In the data rows, the value 128 means zero.
Some points:
[118 137 155 113 145 104  82 115 127  98 141 121 192 150 179 111 107 140  99 132 129 158 172  90 152 151  79 158 139 135 187  86 116  62 180 104  97 112 132  99  79 188 108 160 140 125]
[122 167 162 144 144 108 101  97  90 146 126  85 102 144  56 119  75 112 116 143  83 166 155 102 162  62 138 150 140  84 177 111  87 123 141 193 123 163 138 136 161 137 171 145 159 124]
[192  88 185 109 126 146  97 124 101 120 106  98 142 162 103 134  37 122 134 140 121  43 101 128 136 130  71 127  91 178 112 134 165 108 155 139 121 148 131 127 128 104 166 118  97 117]
[137 176 114 166 148 144 123 135 169  58 163 166 133 115 104 127 106  86 163  93 147 114  65 121  96 121  96 126 138 132 176 108 140 116 173  94 170 125 149 129 156  74  97 142 200 181]
[ 83 146 122 120 112 139  45 185 110 101 114 151 191 122  53 128 168  98 141  99  74 144 158 146 173 156 135 136 114 149 114 194 194 182 122 113  65 128 160 127 131 127 115 102 161 101]
[133 125  82 117 111  84 141 158 123 112  76 137 114  85 144 166 167 122 114 205  89 149 129 176 106 107 135 162  93 141 146 131 135 106 139 152 134 162  97 106 129 114 178  93 192 172]
[155 138 134  72 177 165 150 120 187 102 145 171 170 161 102 110 105 112 154 145 127 130 109 175 147 135  69 129 136 101  76  98  79 137  80 129 142 153 105  92 187  94 148 105 117 125]
[148  90 150 168 107 185 239 141  94 124 216 152 158 105  85 120 118 123  96 184  80 161 157  74 122 160 120 127 140 166 119 124 144 129 144 153 168 145 138 140  96 143 101  84 129 121]
[ 99 129 109  74 138 149 126 127 161 131 114 148 132 168 112 156 149 178 166 146 167  83  90  98 168 102 174 117 178 150  76 165 129 124 161 167 144 186 161 126  87 229 126 102 190 128]
[140  95 153 129 148 149  93 179 165 145 200 122  83 138 145 113 153  96 171 104 160 147 141 110 122 122 146 170  77 100 148 101 142 120  76 190  73 133 166 143 108 126 129  99 100 162]
[103 118 117 185 166 145 113 125 169 134 157  78 121 145 109 159 134 150 155 207 125 143 147 131 116 121 140  73 153  77  80 162 146 145 122 114  98 113 162 118 144 126  88 240 136 135]
[153  80 127 155 121 120 101  99 135 146 140 122 102 141 105 134 173 170 128  68 100 107 107 157 107 135 150 132  38 118 124 131 148  76 106 103 169 146 129 161 119 131 146 173 178 113]
[109  84 134 146 120 112 151 123 111  29  67 163 139 154 121 140  91 129 104 155 171 117 122 179 162 126 220 103 101 152 152  81 133 111  89 124 107 121 151 144 158 133  83 128 111 173]
[ 70 172 145 165 135 158 140  72 128 133 112 135 163 116 144 174 138 113 163 119 101  85 136 133  90  85 139 146  96 139 145  75 117 205  70 105 131 157 130 103 116 172 158 120  91  96]
[187  66 115  79 135 120 138 121 118 151 160 121 156 153 143 150 138  39 120 121  95 126  65 139 132  73 180 105 150 114 142 123 134 157 158  86 118  51 109  74 114 145 164 134 142 104]
[ 83 181 105  76 121 158 146 154  85 167 132  60 156  67 145 133  86 129 164 109 159 132  87 115 127 180 162 123 106 132 118 133 111 107 117 134 144 125 187  72 108 114 153 138 122 184]
[123 186 188 133 129  99 210 146 175 205  89 114 151 172 146 144 147 115 105 138 116 137  49 155 151 171  89 149 155 118 151 131 156 130 111 135  82 113 122 204 110 110 124 134 143 143]
[ 89  77  69 158 105 124 143 123 168 142 115 134  77 154 135  86  86 147 120 119  70 109  69 110 130 148 138 165 159  76 170 104 169 135 148 129 105 174 145  75 113 106 103  96  93 100]
[132 114  79 129 175  54 165 116  64 119 114 170 138  77 148 130  94 102 196 139  74 104  98 136 140 148 102 124 122  93 135 188 102 114 129 161 150 113 142 177 144 156 126 184  77 109]
[125 146 146  85 106 162  76 154 105 131 167 151  56 106 122 192 136 135  96 119  85 112 101 151 109 155 136 152 176 175 107  88  67 103 143 131  82  63 144 154 166 171  91 137 116 111]
[120  91 105 170  93  98 137 157 160 153 105 170  81 116  58 106 118  97 124 151 195 141 125 121 152 123  60 155 134 163 140 148  65 114  76  58 123 117 149 114  74 160 190 151 114 128]
[113 129 116 107  85 185 123 101  51 143 159 115  98 173 151 157 149 165 124 146 147 126 129 119 226 144 108 159 103 128 149 164 133 143  75 109 123 121  90  72 147  72  60 160 185 100]
[159 117  99 106 110 181 142  72 103 182 105 169 131 101 137  96 136 149 160 115 145 106 179 153 112  38  79 117 106 124 160 162 144 135 131 152  76  95 127 139 126 143  85 115 129 223]
[100 184 175 129  87 124 102  75 117  97 169 174 158 121 115 123 176 114  80 122 169 142  78  98 139  83 176 146 148  81 135 178 142  71 120 129 151 143 109 148 120  99 156 135  59 120]
[101 119 107 132 233 161 117 175 108 106 150  90  92 100 154 154 119 156  95  96 170 153 130 153 158 116 108 105 180 145 160 180 177 124  99 117 155 153 107 140 159 169 136  78 109 101]
[170 153 102 100 122  74  97 180 195 144 124 144 136 133 143 187  81 143  60 137 137  93 168  67 116 100 133 125 124 155 156 160 130 180 107 164 172 125 148 128 111  69 116 161  98 140]
[ 94  71 189 101 144 122 105  73 139 112 118 152 123  90 102 140 116 186 128 152 158 178  89  55  87 190 118 149 100 107 137 151 122 204 188 111 118 104  89 135 154 135 140 121 116 157]
[166 120 138 148 143  99 128 125 106 153  57 120 120  59 102 127 162  76  91  98 171  92 137  73 146 131 116 146 158  52  67  79 148 119 111 144 128 120 119  83 139 114  68 115 141 114]
[163 113  93 127 137 190 113 219 116 160  93 161 183  94 133  67 155 194 124 171 145 133 109 129 104  95 155 153 124 110 135  66 136 122 148 136 139 123  92 161 143 107 159 196 104  89]
[ 93 101 121 132  82 129 140 158 140  90 159 144 144 127 147 131  64 119 125  94 140  82 199 171 121 154 149 120 138  23 110 151 106 122 149 136 101 121  64 143 103 116 174 114 158 134]
[ 86 118 152 153 135  65 107 132 135 141 119 158 130 140 154  97 116 149 191 124 142 183 127 145 102  82 137 102 109 173 105 144 101 107 138 197 141  56 136  88 106  60  97  86 139  44]
[142 105 174  46 114 101 205  84 186 148 135 138 112  88 129 138 122 115 167 122 150 170 201 102 113 158 173 135 143 181 156 130 177  90 115 104 111 163 125 119 199 132 146 159 136  76]
[160 211  59 107 140 162 132  96 117 122 112 115  87 191  75 144 157 121 174 127 162 133 168 133 115 190 154 133 139 130 145 126 139 134 208 127 123 120 110 140  97 109 123 112  91  83]
[123  98  84  91 126  28  94 100  75  97 193  72 142 147 113 105 174 123 156 158 178 105 119 119 125 152 115 132 165 160 125  77 151 177  73 130 118 132  97 173 105 128 114 114 144 139]
[174  95 118 198 132 125 101 101 139 150 110 158 178 145 150 184 204 144 127 108 106 123 147 133 122 190  99  89 142 111 152 122 107  97  93 164 150 120 141  88 155 148 168 110 113 152]
[ 70  86 172  99 109 128 113 170 122 146 115  87 115 160 120 120 190  84 157 133  87 116 130  96 105 127 116  78 160 166 141 126  90  80 160 100 132 205  74 115 133  87  99 131  72 188]
[111 197 148 137  90  95 113 156 118 192 145 159 100 130 116 117  81 151 143 159 118 107 127 107 141 137 115  33 103 110 141  70 188 106 107  84 154  75  80 132 148 170 143  78 135 130]
[158 159 103 214  87  94 136 131 137 134 165 100 154 102 163 162 106 143 157 118 162 130 113 103 122  98 120 144 109 165  88 125  99 114 169  99  60 209 102 146 176 130 106  97 125  95]
[ 86 113 113 114 122  81 152 158 139 165 126 115 151 180 138  85 143 135 117  83 106 116 170 118 123 107 121 189 119 115  86 127 124 133 157 101 201  95 162 151 212 175 120 112 115 159]
[149 150 123 166 113 103 114  92  86 169 154 132 100 130 158  81 125 147  68 113 151 160 121 202 115 154 146 117 179 172  83 132 157 164 178 150 128 151 167  91 160 117 183 149 113 181]
[149 130 135  92  70 160 105 134  92  94  88 119 120 135 180  98 110 115 123 151 146 146 119 156  16 124  74 119 163  85 123 150 137 130  75 133 163 161 192 146 126 158 110 136 145  71]
[ 80  89 142 134 115 141 161 123 155 153 130  82 154  90  83 168 140 140  88  95 179 108 135 232 128 107  94 114 112 121 165 113 111 144 176 156 153 103 122 135 112 114 106 136 125  90]
[105 132 137 145 113 152 103 114 130  90 115 130  94 120 163 155 123 101 170 114  97 155 165 156 172 121  92 163 151 166  61  89 194 139 146 142 173 118 100 143  74 118 131 186 116 156]
[140 157 163 193 147 146 156 146 132  90  98 107 116 124 131  54 151 136 141  98 116  45 143 100 112 141 164 139 168 182 162 157 107 148  92 145 122  72  93  98 130 137 155 169 160 124]
[172 162 134 141 105 125 171 154 147  47 124  58 111 157 117 140 143 142 130 146 127 177 113 116 113 109 121 156  90 110 111 155 135 112 123 129 125  61 108  90 140 180 119  95  82 148]
[107 137 135 152 173 155 128 140 114 150 116 159 106 155 173 102 140  28  68 162 175 107 132 116 130 148 133  95  46 133 124 133 101 160 184 134 131 159 124 131 137 161 123 135 148 109]
[ 75 107  55 123 164 177 161  87 109 124  99 119 140 159 139 146  96 126  68  95 112 152 129  64  76 116 124 114 138 156  73 117 114  83  86 124 104  82 145 185 129  66 184 109 141 129]
[153 158 155  79 150  79 201 171  79  69 137 151  94 139 140 126 176 187 104  60 102 135 139 108 136 102 104  81 104  94 112 104 104 163 147 102  99 167 168 116  86 102 144 152 125 119]
[173 108 164 163 160 151 100 128 104 158 107 114 122 119 170 145 119 154 184 160 129 137 173 132 157 126 182 142 171 101 129 148  88 148 142  54 162 117 185 175 103  67 129  60 137 134]
[177 119 129 119  76 160 103 119 168 125 106  98 126 117 141 105  93 121 140  58 101 228  99 104 174 155 159  76 126 145 140 120  95 170 105 141 136 166  72 163 122 170 107 135 132 138]
[132 150  99 101 119 139 102  59 213  85 128  93 112  52 162  56 178 137  85 180  74  80 142 155 170 119 121 103  93 125 122 135 111 119 135 126 127 104 173 154 113  99 131  92 128 102]
[154 160 125 115 186 100 112 111 138 172 141 152 149 122  97 112  85 141  82 126  84 129 145 193  78 130 173 155 109 137 111 146 108 116  78 101 133 167  91 106  62 144  58 124 124 161]
These points spread out most along one direction. Take the direction at right angles to it along which they spread out most. Then take the direction at right angles to both along which they spread out most. Go by this last direction. How far along it is each point below, from 0 to 99? 50 is the average, and the first point above lies past it. One standard deviation of the points above along it is 16.
[187  66 115  79 135 120 138 121 118 151 160 121 156 153 143 150 138  39 120 121  95 126  65 139 132  73 180 105 150 114 142 123 134 157 158  86 118  51 109  74 114 145 164 134 142 104] 64
[118 137 155 113 145 104  82 115 127  98 141 121 192 150 179 111 107 140  99 132 129 158 172  90 152 151  79 158 139 135 187  86 116  62 180 104  97 112 132  99  79 188 108 160 140 125] 64
[120  91 105 170  93  98 137 157 160 153 105 170  81 116  58 106 118  97 124 151 195 141 125 121 152 123  60 155 134 163 140 148  65 114  76  58 123 117 149 114  74 160 190 151 114 128] 70
[ 75 107  55 123 164 177 161  87 109 124  99 119 140 159 139 146  96 126  68  95 112 152 129  64  76 116 124 114 138 156  73 117 114  83  86 124 104  82 145 185 129  66 184 109 141 129] 5
[109  84 134 146 120 112 151 123 111  29  67 163 139 154 121 140  91 129 104 155 171 117 122 179 162 126 220 103 101 152 152  81 133 111  89 124 107 121 151 144 158 133  83 128 111 173] 65
[103 118 117 185 166 145 113 125 169 134 157  78 121 145 109 159 134 150 155 207 125 143 147 131 116 121 140  73 153  77  80 162 146 145 122 114  98 113 162 118 144 126  88 240 136 135] 38
[ 94  71 189 101 144 122 105  73 139 112 118 152 123  90 102 140 116 186 128 152 158 178  89  55  87 190 118 149 100 107 137 151 122 204 188 111 118 104  89 135 154 135 140 121 116 157] 41
[163 113  93 127 137 190 113 219 116 160  93 161 183  94 133  67 155 194 124 171 145 133 109 129 104  95 155 153 124 110 135  66 136 122 148 136 139 123  92 161 143 107 159 196 104  89] 38
[113 129 116 107  85 185 123 101  51 143 159 115  98 173 151 157 149 165 124 146 147 126 129 119 226 144 108 159 103 128 149 164 133 143  75 109 123 121  90  72 147  72  60 160 185 100] 67
[ 70 172 145 165 135 158 140  72 128 133 112 135 163 116 144 174 138 113 163 119 101  85 136 133  90  85 139 146  96 139 145  75 117 205  70 105 131 157 130 103 116 172 158 120  91  96] 62
[100 184 175 129  87 124 102  75 117  97 169 174 158 121 115 123 176 114  80 122 169 142  78  98 139  83 176 146 148  81 135 178 142  71 120 129 151 143 109 148 120  99 156 135  59 120] 51
[166 120 138 148 143  99 128 125 106 153  57 120 120  59 102 127 162  76  91  98 171  92 137  73 146 131 116 146 158  52  67  79 148 119 111 144 128 120 119  83 139 114  68 115 141 114] 65
